In the data rows, zero lies at 4.5, halfway between 4 and 5.
Some points:
0/4/4/5/3/3/4/4/5/6/5/7/5/2/3/3/2/8/6/3/3/2/4/6/6/6/5/5/6/4/6/3/4/8/8/4/5/7/6/6/7/4/5/5/5/4/1/3/6/3/6/5/4/7/4/3/6
3/4/1/3/6/6/5/3/2/7/5/5/6/6/2/6/4/5/2/6/1/5/4/7/3/3/7/4/5/6/8/6/1/5/4/5/5/6/2/5/2/2/4/4/5/4/4/4/4/7/6/3/5/4/5/5/6
3/5/4/9/3/5/7/5/1/7/4/4/8/4/8/3/6/5/6/7/6/5/4/4/4/4/3/5/3/3/4/1/7/5/3/5/3/5/5/7/4/4/6/3/4/8/7/5/3/8/6/6/3/6/5/4/4
1/8/4/5/4/6/6/4/6/4/5/7/1/7/4/5/6/2/3/4/4/4/5/7/3/4/4/2/3/1/3/4/7/3/2/5/6/8/5/5/3/5/4/6/5/3/4/5/3/4/5/6/6/4/5/5/6
8/7/3/5/3/6/3/5/4/4/7/4/4/5/3/8/4/7/3/6/4/5/3/1/4/9/7/4/5/5/3/5/6/6/5/4/4/3/6/7/3/9/4/3/4/3/5/2/6/7/7/6/3/0/1/5/3
8/5/5/2/5/5/2/6/5/6/0/4/5/3/5/4/2/2/7/5/6/3/6/5/7/3/8/5/5/0/6/6/7/3/5/5/4/4/5/6/0/2/6/7/8/5/7/4/4/5/5/5/5/2/1/5/4
5/7/6/4/7/6/4/6/4/5/4/4/4/4/4/3/5/6/6/3/5/6/5/3/0/9/6/3/7/5/7/3/1/6/0/6/3/5/4/4/3/8/5/3/7/6/6/4/4/2/3/3/6/6/1/4/3
6/3/3/4/4/5/4/4/5/4/7/4/6/6/7/2/5/6/1/5/2/6/4/2/8/5/4/7/6/1/5/2/4/3/4/3/3/7/6/3/5/4/4/4/5/3/4/7/5/2/5/4/4/4/3/2/4
6/4/6/4/2/3/4/4/5/3/5/7/6/3/3/4/5/4/3/6/3/4/3/4/4/6/2/6/6/8/6/4/0/1/4/3/6/2/4/9/3/2/2/8/6/3/8/6/3/5/3/8/4/4/8/5/6
5/5/9/6/9/2/6/4/7/7/3/6/5/5/5/5/6/4/3/5/4/4/0/6/5/6/4/3/4/2/4/3/4/4/6/5/6/3/3/3/3/5/2/4/1/5/5/5/6/4/2/5/3/3/5/6/4
5/7/6/6/3/4/6/7/5/4/6/4/4/5/4/3/3/1/7/3/1/5/4/6/2/3/3/5/4/2/8/6/6/5/3/2/2/3/6/4/7/4/5/5/3/4/6/2/5/5/2/2/4/2/4/6/4
4/4/1/7/5/2/2/5/3/3/4/2/5/5/4/4/6/2/6/5/5/3/7/6/5/5/4/3/5/5/2/3/3/5/4/5/6/3/4/4/5/5/5/2/4/4/9/7/9/2/6/5/6/3/4/3/7
3/5/5/3/3/6/3/4/3/7/5/6/4/4/7/8/5/6/5/4/5/5/5/5/2/4/2/6/4/5/5/6/3/8/6/4/5/5/2/4/5/7/8/6/6/2/6/7/8/0/6/3/2/6/6/7/2
4/5/7/4/6/4/5/6/4/6/5/0/4/7/3/5/4/6/6/5/4/6/3/4/5/3/2/5/3/5/3/3/4/2/6/8/3/5/4/6/6/6/6/7/6/3/2/4/4/4/4/3/4/3/4/3/7
6/7/5/6/5/4/8/4/4/3/2/6/3/9/5/5/5/4/4/2/6/3/7/4/5/4/5/5/3/7/7/4/6/4/7/4/5/4/6/9/3/6/4/2/4/5/5/4/2/3/5/3/5/4/7/1/4
8/6/2/6/5/2/6/4/6/6/3/4/3/4/2/6/4/1/6/5/5/6/5/5/3/5/4/4/8/3/5/5/8/7/4/3/3/7/3/3/7/4/5/6/6/5/4/7/3/6/5/7/0/6/8/1/6
3/7/6/3/3/6/8/8/4/5/3/6/6/7/4/2/4/3/1/3/4/5/4/3/6/3/5/3/6/6/2/7/9/8/7/6/2/3/2/6/5/5/4/4/7/3/6/6/4/5/3/6/5/6/5/5/5
5/6/6/6/5/3/7/3/4/4/6/4/3/5/1/4/6/6/1/3/4/2/3/6/7/4/4/7/4/6/4/3/8/5/3/4/6/4/5/4/5/4/7/5/8/8/6/5/3/5/4/2/6/4/6/6/3
5/4/2/3/6/3/5/4/4/3/3/5/3/4/6/7/2/6/6/9/4/5/4/3/3/5/5/3/4/3/3/1/5/6/5/5/4/1/6/5/8/2/4/7/4/4/4/5/4/2/4/3/8/6/5/6/5
5/5/4/6/8/5/5/5/5/7/5/8/5/5/4/5/3/3/6/3/7/6/4/6/8/3/3/4/6/8/4/1/5/2/2/2/3/5/5/4/4/6/5/4/4/2/5/3/6/7/5/3/5/6/5/6/4
4/8/7/4/0/8/7/4/4/4/2/2/3/5/4/6/6/4/6/4/6/3/2/4/8/4/3/2/5/4/4/5/2/5/3/3/5/5/5/3/5/2/2/3/3/2/4/5/6/7/4/4/5/6/3/4/3
3/2/5/5/5/2/3/3/5/3/6/6/4/4/6/7/5/6/4/3/4/3/5/1/6/2/5/2/5/5/5/4/3/8/1/6/1/4/5/5/4/3/7/5/4/3/3/6/5/6/3/7/5/3/6/6/4
4/5/4/5/6/4/1/7/3/4/4/4/3/4/4/1/7/7/6/6/4/3/5/2/3/0/4/4/8/4/2/3/3/4/6/3/6/5/6/4/4/5/3/6/6/5/2/2/5/4/4/4/2/4/6/4/1
5/4/5/2/4/6/5/5/6/5/5/7/5/2/2/2/7/1/5/4/5/5/5/3/3/4/5/4/1/5/4/3/7/2/3/5/4/2/4/5/5/2/6/5/4/6/0/4/8/2/6/4/3/3/3/1/4
4/6/2/3/4/3/7/4/4/0/5/5/6/4/6/6/3/4/6/3/2/3/4/6/4/3/2/6/7/5/4/5/7/2/4/9/7/5/0/4/3/5/4/3/3/6/4/4/2/5/7/4/4/6/4/4/1
4/7/1/5/3/2/5/2/6/6/4/5/3/4/3/2/6/6/6/5/5/7/9/5/6/5/2/6/4/5/4/6/5/3/6/9/5/2/5/2/3/4/4/1/3/3/4/4/1/4/3/5/5/4/5/7/4
3/1/3/5/5/2/6/6/2/3/6/3/4/4/4/4/5/2/5/7/8/5/3/4/5/6/4/6/3/3/3/8/3/6/4/6/2/6/5/6/3/3/4/7/4/4/5/3/6/4/4/2/5/6/6/3/2
3/5/3/5/5/6/4/4/9/3/4/3/4/5/3/6/4/4/5/2/4/4/7/5/4/2/5/8/0/6/3/2/4/6/5/3/4/4/2/3/2/5/0/3/5/6/5/4/2/5/4/5/5/6/4/7/4
1/4/4/3/5/4/3/4/4/3/3/4/6/7/4/3/5/4/5/3/7/5/0/5/2/5/3/5/4/4/6/6/8/4/4/3/7/3/7/3/4/4/5/3/4/0/5/7/3/7/4/3/2/6/3/6/5
4/3/5/8/4/3/4/4/5/1/2/4/4/2/6/4/5/7/4/9/2/6/6/6/4/5/7/4/6/9/6/7/6/3/5/3/4/7/6/3/3/8/4/6/5/5/2/6/9/2/3/4/5/4/2/5/6
5/4/5/5/6/6/5/6/4/4/4/7/4/4/7/5/5/4/3/4/4/6/7/9/4/4/5/9/4/5/3/5/3/7/3/8/8/4/5/5/7/3/3/4/4/3/4/4/4/8/4/5/4/2/6/4/5
4/4/6/7/6/7/4/2/6/6/4/5/8/4/4/6/3/4/4/7/7/1/5/4/2/5/2/5/7/4/2/7/5/5/5/4/2/4/5/1/5/3/6/3/3/4/5/3/3/4/6/3/6/4/4/2/6
3/6/7/4/6/4/2/6/3/5/4/3/3/1/6/6/6/1/3/1/2/5/4/2/3/5/4/5/5/3/3/6/5/3/7/4/4/5/7/4/4/1/5/3/3/5/6/5/5/6/7/3/6/7/6/6/7
1/4/7/4/4/7/3/4/5/4/7/4/5/5/4/6/3/0/7/8/4/6/4/3/7/4/8/4/5/6/6/4/4/5/5/7/6/5/7/2/6/5/5/4/5/5/7/4/3/3/4/5/3/5/6/4/4
5/4/5/3/5/3/3/6/7/4/5/4/8/3/5/6/5/9/4/5/6/4/4/5/5/3/3/1/1/3/7/6/4/4/4/5/5/7/6/6/8/6/2/2/7/5/3/4/6/5/6/4/5/4/9/5/4
4/2/3/5/3/5/5/5/6/4/6/3/5/3/4/6/3/4/4/5/5/6/5/2/5/4/4/5/6/1/5/3/3/4/6/3/8/2/4/5/4/6/9/4/4/5/3/3/6/6/0/5/7/6/6/2/6
7/0/3/4/4/8/1/5/6/5/2/7/3/5/4/3/7/7/7/4/3/6/3/5/7/4/4/3/3/4/4/7/3/6/5/5/3/5/4/4/3/5/7/8/4/6/8/6/3/6/5/3/7/5/2/2/3
9/9/6/0/4/5/3/5/5/4/9/4/5/6/6/2/3/6/7/5/6/4/4/6/3/6/9/4/5/5/1/6/6/5/4/3/4/6/5/6/0/3/5/3/3/6/0/7/6/4/2/4/5/5/3/4/7
5/0/6/4/3/4/5/6/4/7/5/5/2/6/6/4/0/6/4/5/4/4/7/4/4/5/3/4/5/4/4/4/4/3/3/5/4/2/6/2/2/4/3/4/6/6/3/5/5/4/8/4/3/5/6/3/6
2/3/7/0/6/1/5/4/5/3/4/4/3/7/4/5/5/6/5/8/4/5/7/3/4/4/5/6/5/4/4/6/2/3/5/1/4/6/3/4/7/6/6/3/2/6/6/3/6/6/5/7/4/5/3/5/4
4/8/2/3/5/4/8/4/4/6/4/2/8/6/4/4/4/6/2/1/5/5/6/5/5/3/6/5/5/7/5/6/5/4/4/5/7/4/7/2/5/6/3/9/0/7/5/4/4/4/4/8/6/5/5/5/3
8/3/6/7/4/7/6/6/5/3/7/5/4/7/3/4/4/7/6/3/7/5/5/3/1/7/8/4/5/4/6/4/5/2/7/6/4/7/3/3/6/2/6/5/6/3/4/4/6/5/7/7/6/5/3/7/2
4/4/1/3/3/7/1/3/4/5/4/5/4/5/6/4/4/2/2/5/7/1/6/6/5/6/3/7/4/6/6/4/1/2/6/8/4/5/3/4/7/5/4/5/4/8/2/6/3/7/2/3/4/3/4/8/5
6/3/3/4/4/4/6/5/6/6/4/4/2/2/7/1/5/2/5/7/5/3/0/4/4/4/5/5/3/7/6/4/3/6/4/4/6/5/5/1/5/7/6/2/4/2/6/3/3/4/7/6/6/3/6/5/6
4/3/5/6/2/4/2/3/2/4/4/4/4/2/5/5/4/5/3/3/5/5/2/9/4/4/7/2/3/4/2/4/4/2/5/3/1/3/3/3/7/5/6/2/4/3/5/4/1/3/3/5/3/5/5/3/2
6/5/5/7/5/6/0/3/1/1/4/5/4/5/4/1/4/5/4/5/5/6/4/1/8/4/5/5/3/3/6/6/5/5/2/4/6/4/2/4/5/5/5/5/3/6/2/2/5/1/6/6/3/7/4/4/8
7/0/3/5/5/5/5/0/7/6/5/2/4/4/6/3/5/2/2/2/5/5/6/7/5/3/4/3/5/7/3/6/1/5/4/5/9/5/5/9/6/3/1/5/7/5/3/4/3/3/3/4/4/5/2/9/4
4/2/5/3/6/4/6/8/2/6/8/4/5/4/6/7/8/5/7/4/5/3/7/3/7/7/5/4/4/5/6/6/7/4/4/1/6/4/3/4/5/3/4/6/6/4/1/4/2/3/4/5/5/4/2/3/6
There is one direction along which these points spread out most. Take the direction at right angles to it along which they spread out most. Then take the direction at right angles to both along which they spread out most. Go by this last direction. How far along it is each point below, from 0 to 99? The average is 50, and the first point in the table lies past the average. One standard deviation of the points above along it is 16.
3/5/5/3/3/6/3/4/3/7/5/6/4/4/7/8/5/6/5/4/5/5/5/5/2/4/2/6/4/5/5/6/3/8/6/4/5/5/2/4/5/7/8/6/6/2/6/7/8/0/6/3/2/6/6/7/2 68
3/5/3/5/5/6/4/4/9/3/4/3/4/5/3/6/4/4/5/2/4/4/7/5/4/2/5/8/0/6/3/2/4/6/5/3/4/4/2/3/2/5/0/3/5/6/5/4/2/5/4/5/5/6/4/7/4 33
4/5/4/5/6/4/1/7/3/4/4/4/3/4/4/1/7/7/6/6/4/3/5/2/3/0/4/4/8/4/2/3/3/4/6/3/6/5/6/4/4/5/3/6/6/5/2/2/5/4/4/4/2/4/6/4/1 51
5/7/6/4/7/6/4/6/4/5/4/4/4/4/4/3/5/6/6/3/5/6/5/3/0/9/6/3/7/5/7/3/1/6/0/6/3/5/4/4/3/8/5/3/7/6/6/4/4/2/3/3/6/6/1/4/3 29
6/7/5/6/5/4/8/4/4/3/2/6/3/9/5/5/5/4/4/2/6/3/7/4/5/4/5/5/3/7/7/4/6/4/7/4/5/4/6/9/3/6/4/2/4/5/5/4/2/3/5/3/5/4/7/1/4 36
5/6/6/6/5/3/7/3/4/4/6/4/3/5/1/4/6/6/1/3/4/2/3/6/7/4/4/7/4/6/4/3/8/5/3/4/6/4/5/4/5/4/7/5/8/8/6/5/3/5/4/2/6/4/6/6/3 47
9/9/6/0/4/5/3/5/5/4/9/4/5/6/6/2/3/6/7/5/6/4/4/6/3/6/9/4/5/5/1/6/6/5/4/3/4/6/5/6/0/3/5/3/3/6/0/7/6/4/2/4/5/5/3/4/7 0
1/4/4/3/5/4/3/4/4/3/3/4/6/7/4/3/5/4/5/3/7/5/0/5/2/5/3/5/4/4/6/6/8/4/4/3/7/3/7/3/4/4/5/3/4/0/5/7/3/7/4/3/2/6/3/6/5 66
1/4/7/4/4/7/3/4/5/4/7/4/5/5/4/6/3/0/7/8/4/6/4/3/7/4/8/4/5/6/6/4/4/5/5/7/6/5/7/2/6/5/5/4/5/5/7/4/3/3/4/5/3/5/6/4/4 67
4/8/2/3/5/4/8/4/4/6/4/2/8/6/4/4/4/6/2/1/5/5/6/5/5/3/6/5/5/7/5/6/5/4/4/5/7/4/7/2/5/6/3/9/0/7/5/4/4/4/4/8/6/5/5/5/3 28
4/4/1/3/3/7/1/3/4/5/4/5/4/5/6/4/4/2/2/5/7/1/6/6/5/6/3/7/4/6/6/4/1/2/6/8/4/5/3/4/7/5/4/5/4/8/2/6/3/7/2/3/4/3/4/8/5 34
2/3/7/0/6/1/5/4/5/3/4/4/3/7/4/5/5/6/5/8/4/5/7/3/4/4/5/6/5/4/4/6/2/3/5/1/4/6/3/4/7/6/6/3/2/6/6/3/6/6/5/7/4/5/3/5/4 56
8/5/5/2/5/5/2/6/5/6/0/4/5/3/5/4/2/2/7/5/6/3/6/5/7/3/8/5/5/0/6/6/7/3/5/5/4/4/5/6/0/2/6/7/8/5/7/4/4/5/5/5/5/2/1/5/4 29
8/3/6/7/4/7/6/6/5/3/7/5/4/7/3/4/4/7/6/3/7/5/5/3/1/7/8/4/5/4/6/4/5/2/7/6/4/7/3/3/6/2/6/5/6/3/4/4/6/5/7/7/6/5/3/7/2 30
